In the data rows, 128 means zero.
Every row has a hidden score. How much higher is the second row's score than the first row's in each pair? 10 means about the same, 20 much higher and 0 much lower.
[145 110 127 120 140 117 142 127]
[154 211 130 176 153 121 181 156] -> 11
[ 98 105 134  94  88 115 123 117]
[147  95 105 140 161 103  91  90] -> 2
[117 124 152 144 116 139 130 112]
[110 120 119 107 109 165 124 255] -> 16
[117 116 106  94 114  93 103  92]
[115 119 110 139 115 116 110 101] -> 8
[124 191 147 126 124 140 141 138]
[111 107 118  96 113 124 115 109] -> 7
[111 109 144 112 106 144 112 148]
[103 109 137 114 104  95  96  90] -> 5
[153 117 129 134 153 124 138 119]
[130 145 135 131 130 107 122 121] -> 13
[125 118 141 119 122 193 163 144]
[181 122 166 160 186 178 148 167] -> 1
[125 101  71 160 134  82  84  99]
[121 133 192 104 121 192 121 139] -> 20
[108 176 152 105 113 165 142 126]
[205 126 140 120 202 114 131 114] -> 0
[133 114 102 123 126  97 115 109]
[114 132 132 100 111 136  99 108] -> 20
[113 121 114 150 124 117 146 133]
[147 125 130 137 142 119 138 119] -> 11
[152 113 116 147 144 110 125 107]
[ 94  97 107 112  95 156 109 109] -> 20
[ 98 111  88 120  94 103  99 153]
[108 108 108 110 107 151 101 179] -> 16
[138 104 118 108 140 122  94 100]
[109 118 111 119 104 122 134 155] -> 9
[203 152 137 137 204 103 128 110]
[114 142  96 144 110  91 137 111] -> 13
[ 99  90 107 130 102 141 104 160]
[132 121 159 139 127 172 181 129] -> 10
[116 133 127 174 116 132 131 131]
[104 214 140 129 103 120 157 129] -> 19
[149 144 211 118 145 205 170 156]
[ 98 166 112 130 101 147 144 161] -> 9
[157  85  94 107 160  84  82  87]
[124 140 101 114 128 104 130 114] -> 16
[126 110 121 120 120 120 123 151]
[ 93 105 103 109  94 128 104 131] -> 15
[192 146 127 127 181 123 112 122]
[122 154 124 142 115 118 117 116] -> 13
[110 106  89 125 116  80  91  91]
[ 91 100  84 102  86 102  95 160] -> 15
[ 77  83  81 102  80  84  78 125]
[126 176 148 167 124 120 219 130] -> 5
[100  93  86 112 100  86  89 111]
[110 121 101 100 109 109 121 140] -> 14
[110 128 108 114 116 139 115 109]
[131 102 138 128 122 146 116 121] -> 6
[123 122 142 129 119 139 135 122]
[107 131  98 125 108 121 128 124] -> 11
[227 145 145 154 233 133 136 119]
[111 121 122 118 113 113 110 124] -> 18
[128 184 123 141 134 117 156 101]
[ 87  94 111  92  96 132 107 160] -> 13
[138 176 142 131 138 137 138 114]
[187 124 199 129 191 157 139 121] -> 4
[155 140 164 141 148 170 145 146]
[138 114 147 112 136 152 124 121] -> 11
[103 148 154  94 116 124 109 111]
[144 149 159 152 140 205 138 140] -> 11
[ 88 136  94 106  91 100 138 155]
[100 119 109 134 100 139 145 136] -> 10
[112  99 121 112 114 125  99 151]
[ 90 106  94 121  97 112 136 155] -> 8
[142 138 127 120 143 123 125 119]
[109 130 100 113 109 149 118 109] -> 16
[129 213 175 122 124 121 215 132]
[100  96  78 141 100  75  88  94] -> 2
[143 103 142 133 139 115 101 108]
[142 149 129 178 140 132 165 123] -> 8
[102 192 131  97  99 109 140 119]
[102 126 136  78  95 103  92  99] -> 8
[151 106 118 115 149 111  92  96]
[ 83  83  89  90  80 110  85 103] -> 15
[149 120  96 160 163  98  99 111]
[ 91 111 112 104 100 101 104 107] -> 19
[135 248 150 125 137 138 156 124]
[ 91 107 110 101  91 115 110 116] -> 3
[147 122 123 100 151 105 100  96]
[100 100  82 111 103  90  93 113] -> 9
[128 164 149 154 128 141 171 217]
[123 142 177 107 111 146 137 142] -> 16
[ 90 119 105 101  85  97 107 123]
[ 99 108 121 103  95 203 110 184] -> 20
[140 115  97 124 142 123 119 135]
[135 142 118 118 140 134 111 101] -> 15
[102 114  96 146  96  94 112 115]
[163 125  96 108 153  84  91  92] -> 11
[129 128 134 109 123 141 125 115]
[135 145 115 146 135 136 156 173] -> 4
[127 107 101 105 131 136  92  96]
[112 128 106 128 108 108 121 116] -> 5
[207 116 148 111 194 129 125 131]
[115 105 121 120 116 118 100 122] -> 14
[ 91  97  83 125  88  83  85  90]
[136 174 133 111 132 125 132 126] -> 17
[183 130 135 143 178 121 137 133]
[148 157 149 202 149 128 172 126] -> 8
[174 129 147 130 187 143 135 117]
[108 118  98 115 104 111 126 153] -> 12
[125 121 154 129 120 173 150 202]
[ 91 107  86 113  89  96 103 125] -> 7
[128 121 130 118 121 135 126 123]
[104 110 111 132  95 151 126 143] -> 11
[ 86 129  97 105  94  88 100  88]
[109 120 148 131 111 132 181 130] -> 6
[148 137 143 165 157 144 204 142]
[ 96 145 110 115  91 101 156 110] -> 17
[121 150 137 184 115 120 162 159]
[101 166 115 131 102 103 110  96] -> 19
[114 108  86 108 112  74  87  89]
[122 121 128 180 124 130 134 154] -> 7
[196 148 157 136 204 137 127 139]
[ 88 106  85  96  80  92  80 108] -> 16
[120 140 176 125 118 234 167 169]
[147 147 141 115 151 120 117 117] -> 0
[ 90 120 114  99  94 120  93 129]
[123 120 145 129 124 137 127 138] -> 5
[153 124 143 172 164 175 161 133]
[139 120 111 160 144 123 127 123] -> 7
[111  97 126  95 108 156 141 142]
[109 101 104 118 111 126 108 196] -> 5
[ 98 173  96 111  98  90 101  99]
[113 122 128 136 114 138 134 148] -> 6
[134 128 156 113 132 164 153 143]
[114 189 123 108 107 122 137 114] -> 13
[ 88 120 110  93  96 130 109 164]
[152 169 176 133 139 138 153 151] -> 5
[106 133 103 102  97  97 120 123]
[161 136 106 196 163  96 134 105] -> 0
[130 147 130 146 120 121 159 140]
[198 139 173 163 186 140 135 144] -> 6
[135 208 122 143 138 110 142 116]
[122 120  97 165 124  99 109 120] -> 2
[135 118 160 126 142 139 151 106]
[142  95 111  99 153  85  85  87] -> 7
[ 91  89  81 103  87  78  87  92]
[ 95 129 112 106  97 109 123 155] -> 14
[135 134 157 113 132 133 122 126]
[158 166 205 134 151 195 195 131] -> 13
[164 154 255 138 157 197 173 142]
[ 74  79  60  71  71  74  67 117] -> 8
[122 119 161 119 115 156 161 136]
[121 127 120 112 115 110 110 106] -> 9
[151 118  93 142 146  85  94 105]
[103 128 105 112 103 115 123 141] -> 19
[129 155 134 144 137 131 186 139]
[163 185 174 166 160 157 206 150] -> 10
[142 151 113 144 151 121 129 119]
[101 103 125 108 110 144 123 122] -> 15
[130 142 189 124 134 191 141 126]
[152 115 110 166 167 107 107  95] -> 0
[110 156 108 117 111 104 146 109]
[ 93  91  80 113  98 108  90 114] -> 10
[ 99 118 125 124 101 148 152 151]
[118 131 116 136 116 132 134 156] -> 8
[112 121 112 153 113 102 124 127]
[114 119 109 124 107 119 152 158] -> 13
[ 80 106 100  84  77 106  95 133]
[108 125 146 140 111 180 159 163] -> 9
[127 103 150  97 121 244 123 162]
[138 126 181 124 139 107 118 103] -> 0
[161 112 130 124 167 122  99 108]
[161 123 158 129 160 160 186 170] -> 10
[ 94 109 126  91  87 124 119 151]
[147 120 137 130 147 197 164 145] -> 11
[154 110 135 116 154 124 112 115]
[124 117 101 151 125 113 108 119] -> 8
[101 169 127 120  96 138 154 132]
[128 232 124 147 127 100 164 112] -> 6
[106 134 130 103 107 144 145 133]
[107 147 112 136 109 117 158 112] -> 4
[108 113 124 102 107 109  91 109]
[120 124 116 134 124 156 132 136] -> 11
[157 115 133 178 155 127 116 136]
[105 106 108 116 101  94 103 115] -> 16
[145 121 135 115 156 116 151 125]
[134 106 105 161 130  97 103 119] -> 6
[128 113 163 104 137 185 125 119]
[133 116 150 122 135 194 124 115] -> 10
[113 134  95 130 119  90  98  96]
[184 181 168 124 176 121 135 123] -> 11
[113 146 130 129 113 124 138 131]
[ 81 102  88  92  88 104 106 128] -> 11
[112 105 107 135 114 140 100 170]
[199 123 100 121 197  97  94  98] -> 3
[120 255 138 130 115 111 174 122]
[108 113 157 103 108 193 144 198] -> 12
[142 215 128 135 145 146 162 137]
[125 111 122 147 139 150 151 141] -> 2
[154 124 134 100 159 169 122 151]
[ 98 100 115  93  88 103  97 106] -> 6
[133 144 163 135 132 135 184 124]
[211 159 144 193 206 114 163 126] -> 0
[ 94 117  93 123  95  87  90  95]
[108 127 196 108 103 134 120  97] -> 15
[126 109 140 102 125 149 116 119]
[146 138 115 126 151 126 123 114] -> 6
[127 137 102 140 123 100 126 128]
[133 135 146 131 124 148 154 122] -> 15
[101 136 112 107  98 132 124 140]
[111 142 114 151 112 156 144 143] -> 7
